128 stands for zero in the data rows.
Some points, each followed by its number:
[127 133 132 122 147 137 125 159 134 132  69 130 122 142 134 159] 0
[116  80 105 142 185 101 135 166  99 119  90 133 127 117 111 115] 1
[128 177 118 116  35 105 129 135  82 131 101 117 141 143  99  91] 2
[118  84  82 119  87 106 121 125  73 115 119 131  97 126 133  90] 3
[151  65 155 121 135 139 114 130 101 112 149 139  92 114 126 133] 4
[170 103 110 106  18 136 106 134  90 132  97 137  97 134 111 113] 5
[128 131 146 132 115 128 151  97 116 133 141 139 124 102 124  86] 6
[127 138 146 120 212 111 131 159 156 119 112 133 135 152 135 151] 7
[145 140 130 141 170 113 116 127 143 130 171 120 146 111 145 163] 8
[148 120 133 129 167  57 122  72 108 128  81 121 109 131 128  99] 9
[160 222 139 122 174 156 154 161 146 127 185 127 147 156 166 136] 10
[156 223 150 145 255 231 150 172 214 129 255 128 156 157 136 174] 11
[129 190 203 131 156 255 118 180 235 135 227 127 145 197  95 241] 12
[131 128 122 135 102 138 132 148 111 129 207 138 113 142 130 121] 13
[153 201 180 159 152 103 127 140 182 130  87 123 173 173 143 149] 14
[ 95  53  75  71 103  51  97  65 120 136 173 143 101  34 116  95] 15
[141 102 105 130 162 212 128 196 167 130 255 129 143 147 114 108] 16
[ 85  86 160 149  86  83 142 112 102 123  72  92  92  92  92  92] 17
[ 69   0 105 106 143  75 105  40 102 126  71 124  95  95 130 118] 18
[108 166 104 125  51  96 148  93 156 136  43 109 100 101 117 124] 19
[164 255 128 132 173 135 117 137 105 111 108 132 156 167 117 163] 20
[102 151 141 130 197 173 140 130 148 128 171 131 129 127 120 168] 21
[104 144 114 111 133 167  99 130  74 129  37 104  96 120 115  61] 22
[ 74 232  53  90  90  43 122 131  82  74  24 141  78  46  94 128] 23
[137  39  43 128  72 118 118 115 137 125   0 118  54  74 114   4] 24
[132  99 126 133 131 108 107 120  99 146  90 115  97 120 108 132] 25
[116  71 124 102 151 139 137 101 111  94 133 112 129  70 110 116] 26
[130  70 107 115 101  87 129 146 130 119 125 123 113 127 136 102] 27
[115  45 122 187 171  66 145 136 140 156  77 122 168 146 188 123] 28
[133 191 109 126  76 102 134 123 124 122  85 116 135 121 139 131] 29
[109 134  80 130 106 107 123 129 129 120 102 126 129 123 129 102] 30
[143 161  97 114 134 121 123  63 121 127   0 130 147 107 121  95] 31
[122  93  55  51   0  75 139  88 117 107  46 114  59  82  93 171] 32
[131  99 124 141 113 119 127 123 136 125 105 123 124 137 142 119] 33
[138  91  78 122  83 145 118 127 128 149 164 130 123 112 120 146] 34
[121 150 184 131 180 162 121 154 152 131 168 133 123 131 133 139] 35
[ 97  90 123 132  97 113 122 110 130 108 111 143 127 132 127 111] 36
[139 117  93 127  11 142 132 185  64 133 133 131 119  82 125  87] 37
[134 197 138 107  66 120 124  94  97 116 115 125 119 174 152 114] 38
[134 123 165 143 128 161 122 127 173 126 174 132 158 122 127 130] 39
[125 100 129 121 120 128 118 132 139 134 128 129 119 137 128 125] 40
[152 129 194 192  53 146  92 161 141 123 255 127 120 190 134 160] 41
[147 168 142 155 148 147 139 162 126 123 210 138 150 148 140 148] 42
[123 164 191 132 160 201 130 138 149 131 255 136 116 143 132 190] 43
[108 199 135 125 104 129 124 140 119 121  71 124 117  80 146 135] 44
[121 163 121 120  54  51 148 118 113 123  86 119 162 100 141 116] 45
[131   0 132  96  85  76 140  46  89  81   5 123 138  52 129  57] 46
[134 255 159 175 255 159 166 100  75 135 255 121 190 131 135 175] 47
[110 210  94 145 110 221 129 168 150 131 246 131 144 169 140  97] 48
[153 140 123 163 224 186 126 202 166 125 255 111 143 115 134 192] 49
[ 72  96  77 149   0  44 116  99 159 114 113 138  56 109 124  92] 50
[141 255 137 104  90 134 169 119 188 143 125 127 129 152 139 154] 51
[110   0  83 113 154 112 106 115 106 126  67 114 134 104 147 103] 52
[136 254 110 127 172 116 121 159 114 134 255 124 141 149 163  60] 53
[ 99   0 130 136  44 116  86 126 121 118 142 111 107  92 115 137] 54
[103  31 131 110 131  95 122 122  87 124  71 136 122 104 123  71] 55
[111 137 122 111  99 125 126  93 112 128 154 125  91 113 127 111] 56
[174 255 145  99 155 127 143 143 156 122 116 124 159 170 114 125] 57
[111  37  79 108   0 113 149 135  72 122  71 115  75 176 103  33] 58
[ 98 116 109  84  71 110 101 119 107 103 168 143 112  91 105 112] 59
[ 96 150 129 107  62 138 144 116 109 129 141 138 110 103 136 116] 60
[164  96 188 134 255 178 115 142 151 112 126 140 126 115 136 128] 61
[131 170 143 157  94 137 152 131 141 138 101 118 212 184 146 133] 62
[106   0 107 118   0 118 113  66 101 165  52 109 148  94 147 121] 63
[129 149 172 142  26 157 134 201 166 133 166 128 133 131 134 173] 64
[142 143 127 127  77 100 147 121 126 128 103 129 125  98 156 105] 65
[101 222 143 125 226 183 135 115 124 126 208 137 136 183 141 158] 66
[125 153 107 122  83  99 155  89 120 128 118 141 109 115 128 163] 67
[ 69   0  99 117 108 107 127 119 127  94  11 121 115  80 136 100] 68
[119  95  94 102 151 109 134  77 126 112  48 125 111 114 136 123] 69
[140  21 144 154 169 119  94 135 106 140 140 143 122 107 153 130] 70
[161  37 140 139 143 152 131 142 172 135 178 140  94 172 138 190] 71
[133 118 100 127 181 168 123 166 122 124  63 112 132 139 134 155] 72
[142  95 123 132 120 136 128  99  84 132 155 114 108 121 128 120] 73
[113 168  83  98   0  93 133 102 108 126   0 112 108  58 116  96] 74
[ 98 178 102 132 107 121 130  70 123 125  82 132 118 134 134 115] 75
[135 109 156  95 150 132 136 139 144 131 197 123 106 125 118 144] 76
[139  86 218 119 255 235 129 174 152 116 238 118 134 167 123 147] 77
[ 62   0 104 128   0 108 119 126  88 137  91 114  83  78 115  91] 78
[120 118 128 115  84  87 129 140 107 122  98 127 122 109 123  58] 79
[124 255 141 108 116 188 128 149 170 150 115 127 139 138 127 150] 80
[152 188 150 113 255 130 123 208 152 118 114 127 139 181 129 196] 81
[131 209 123 121 125 115 147 154 147 133 127 142 135 124 144 116] 82
[133 117 161 115  98  94 127 115  99 118  99 122 129 110 145 119] 83
[123  77  98 120 105 107 120  95 124 129 116 127 122  77  95 113] 84
[139 215 125 101 137 103 134 128 127 102 133 133 123 133 143 118] 85
[ 74   0  88 114   0 147  88 103  85 129 107 107 109 134  91  67] 86
[141 255 152 135 106 140 163 142 133 143 121 127 103 111 135 125] 87
Which two points above are nearest to each new point? Their numbers follow each, nearest first.
[135 201 148 132 141 187 165 123 152 148 124 144 156 157 127 182] >> 80 21
[162   0 180 150 255 248 136 128 120 143 255 139 176 184 142 220] >> 77 71
[138  94  94 122   0  90 120  92  69 123  65 119 126  81 117 101] >> 5 74
[146 150 114 126 157 198 130 172 136 125 156 136 137 128 116 158] >> 21 35
[124 134 131 111 151 139 124 127 127 114 119 119 106 107 113 127] >> 40 25
[120  71 122  80  38 163 123  96 128 140  40 133 114 114 130 147] >> 5 63
[100 163  96 116  92 129 119 105  75 108  29 128 144 157 119 127] >> 75 29
[164 158 130 158 116 133 121 149 126 144 183 145 175 143 146 109] >> 42 13
[121 117 132 130 255 188 122 184 156 122 245 126 160 146 116 239] >> 49 21
[139 183 149 115 114 120 142 117 132 158 140 115 129 113 135 121] >> 82 6
[142  75 137 138  98 118 141 115 112 136  87 109 135 135 122 133] >> 33 25
[115  73 151 119   6  94 128  94  98 129  39 126 116  95 134 170] >> 63 83
[143 165 168 127 201 129 150 118 116 142 106 127 177 115 115 118] >> 7 8
[104 169 196 157 182 173 130 174 133 127 255 125 154 127 128 236] >> 43 49
[182 168 125 169 185 102 161 109 156 130 223 170 160 195 141 124] >> 42 10
[139 130 143 161 128 162 141 157 133 134  95 133 123 130 151 144] >> 0 33
[120 208 160 128  96 131 130 190 140 140 219 137 154 160 149 239] >> 42 64
[123 199 133 123  90 101 134  95  88 112 145 114 105 108 109 117] >> 56 60
[132 146  97 136   0  88 126 157 123 132  81 131 124 126 114  94] >> 2 5
[145 179 137 185 131 113 141 147 137 143  94 111 119 146 139 115] >> 82 29
[ 88 156  83 128  26 109 120  51  98 116  97 119  97 154 126 118] >> 75 38
[136  55 153 137 223 142 148 189 177 134 255 138 141 127 148 205] >> 49 71
[137  66  75  89 203 110 129  85 104 138  30 117 106 101  95 137] >> 69 52
[118  96 133 143  96 133 153  65 135 107  46 121  89 109 108 154] >> 69 25
[138  85 166 131 123 128 124 131 140 135 126 122 119 134 120 164] >> 40 33
[147 233 106 141 136 117 140 153 106 119 149 141 179 192 120 135] >> 20 57
[119   0 100 115  71  44 117 151 145 150   0 120 140 116 122 125] >> 68 52
[117 107 191  84  66  42  88 109   3 140 105 153  52 105 136 115] >> 83 3
[ 84  53  75  88 178 131 148 108  57 124 142 123 144  84 109  50] >> 26 55
[146  72 151 156 111 142 154 147 169 120 178 125 135 146 139 135] >> 39 40
[126 149 140 134  79  91 142 121 136 171 102 144 132 132 131 111] >> 65 29
[137 131 120  94 130  69 102  97 111 129 100 134 101  56 122  42] >> 79 9
[109  96  95  70  62 110  84  86  85 130  25 115 130 136 112 143] >> 69 25
[132 124 123 138 171  94 118 117 135 134 169 131 144 129 137 122] >> 8 40
[113  94  81 117 118 151 130 127 141 133  19 120  73  80  96 107] >> 69 22
[164 108 101 130 190 125 138 111 171 146 158 133 190 153 119 157] >> 8 7
[137 192 123 138 148 118 138 147 133 134 123 140 150 142 124 133] >> 82 85
[131 141 122 139 109 107 134 128 130 109  90 145  95 146 139 127] >> 33 30
[136 166 172 138 213 144 131 145 135 130 173 136 121 130 138 140] >> 35 21
[ 92 152  60 105  82  66 105  79  76 105  97 117  97  68 114 148] >> 67 30
[128  66 112 112  61 141 122 112  80 114 140 124 113 104 107  57] >> 3 79
[116 167  58 120  12 128 133 132  83 133  15 134  66  59 107  69] >> 74 19
[141  68  53 107  62 103 123 124  55 119 121 132 172 121 173  62] >> 3 27
[110 178 130 121 133 138 112 130 148 119 101 134 152 122 112 126] >> 82 44
[127 112  77 128  17 112 131 106 166 120  57 134 138 143 132 141] >> 19 29
[ 89 229 114  84  25  91 124 116  70 124   0 110 112  95 135  53] >> 74 2
[141  42 176 129 103 165 131 172 126 123 167 132 136 134 131 128] >> 4 40
[128 117 129 120 163 123 130 176 134 140 206 106 122 132 123 171] >> 76 8
[150 202 154 132 139 110 133 171 153 140 244 131 114 141 135 168] >> 42 10
[112 138 110 128  71 136 128 112  79 144 112 126 125 118 143 123] >> 60 56
[106  50 150  81 174 110 120 100 132 133 107 135 154  94  94 107] >> 26 55
[122  80 105 125  32  97 124 134 108 132  30 143 121 117 123  73] >> 79 5
[128 151 158 139 144 203 117 123 189 134 255 126 140 111 119 163] >> 43 39
[ 95  53  71  67   0 117 102 122  82  99  25 134  75 110  94  68] >> 58 86
[ 82   0  75 113  41  65 104  71 105 105  70 145 165  92 121 103] >> 63 68
[ 77 121  61  55   0 106  92  47 176 103 238 114 107 104 116  72] >> 59 15
[122 120  97 113   3 111 150 102 138 136  44 124 119 112 124 176] >> 19 67
[137 164 161 126 143 125 146 149 131 144 128 122 143  97 140 121] >> 82 6
[172 226 192 110 253 230 133 189 167 129 255 123 147 166 139 183] >> 11 43
[156 101 130 145 255 206 123 206 162 133 218 128 139 148 130 211] >> 49 77
[169  88 186 136 183 186 127 113 178 122  97 124 157 167 135 159] >> 61 39
[ 72  12 118 101  43 114 110 157 143 150   0 121  91  59 107  83] >> 68 78
[ 88   0 143 133 198 184 156 158 195 143 213 147 182 181 159 154] >> 71 16
[166 232 151 146 158 112 144 141 138 138 177 113 152 189 137 165] >> 10 57
[122 188 133 127 110  81 141 128 132 113  99 131 118 127 143 137] >> 29 85
[ 45 113  77  94   0 101 109  72  58 121   0 140  88 117 123  71] >> 74 58
[117 137 138 122 160 124 142 123 132 131 136 127 114 135 124 129] >> 40 33
[122 138 220 135 255 223 126 176 127 124 255 139 142 109 122 152] >> 77 43
[144 167 150 157 201 122 104 129 140 129  93 131 156 156 138 122] >> 7 14
[ 96 137 145 139 243 168 133 152 113 122 158 126 136 129 132 139] >> 21 35
[ 97 145 116 128   0 112 122 143  83 123 128 121 152 108  94  87] >> 2 37
[131 153 191 164 184 198 130 175 129 135 121 131 143 136 156 148] >> 35 21
[124 255 139 111 110 174 131 107 145 136 116 141 134 119 113 136] >> 80 87
[164 255 173 121 255 209 142 204 209 113 255 130 183 188 158 235] >> 11 12
[119 190 145 126  71 110 134 126 108 128  65 126 125 118 130  90] >> 29 44
[104 124 121 100 136 115 122  92 137 112  69 117 108 112 115  89] >> 69 30
[ 99  86  53  85 185 100 106  50 126 113   0 118  87 132 100  99] >> 69 31
[130  96 127 134 105 139 122 131 133 127 160 132 136 129 134 127] >> 40 33
[ 85   0  73 112 137  90  95  38 104 129 101 133 105  88 112  64] >> 18 52
[192 123 145 158 255 183 142 231 145 139 255 117 125 207 142 255] >> 49 77
[ 98  97 106 137  36 132 134 127 121 126  87 120 137 145 137 109] >> 36 33
[ 64  78 147  86  54  37 109  50 149 145  38 114  99 114  84 107] >> 17 19
[110  62 135 141  84 152 118 109 128 106 117 116 118 129 113 130] >> 36 33
[199 217 217 199 169 157 142 154 139 137  56 140 188 212 142 108] >> 14 62
[147  44 100 155 111 126 151 110 101 128 186 121  93 109 129  83] >> 73 4
[130 235 142 149 255 187 148 148 202 148 219 139 183 191 119 170] >> 11 66
[170 140 103 155   0 152 135  97  67 131  68 129 126 138 108 110] >> 5 2
[133  73 112 127 112 148 141 125 126 120  55 134 121 127 130 128] >> 33 36
[155 141 134 129 210 143 117 153 181 144 219 135 175 104 176 143] >> 8 42
[149 168 130 117 158 106 118  92 133 124 142 109 138 126 131 135] >> 8 85
[ 95 192 120 108 165  92 104  95 102 125  73 124 110 126 103 117] >> 75 9
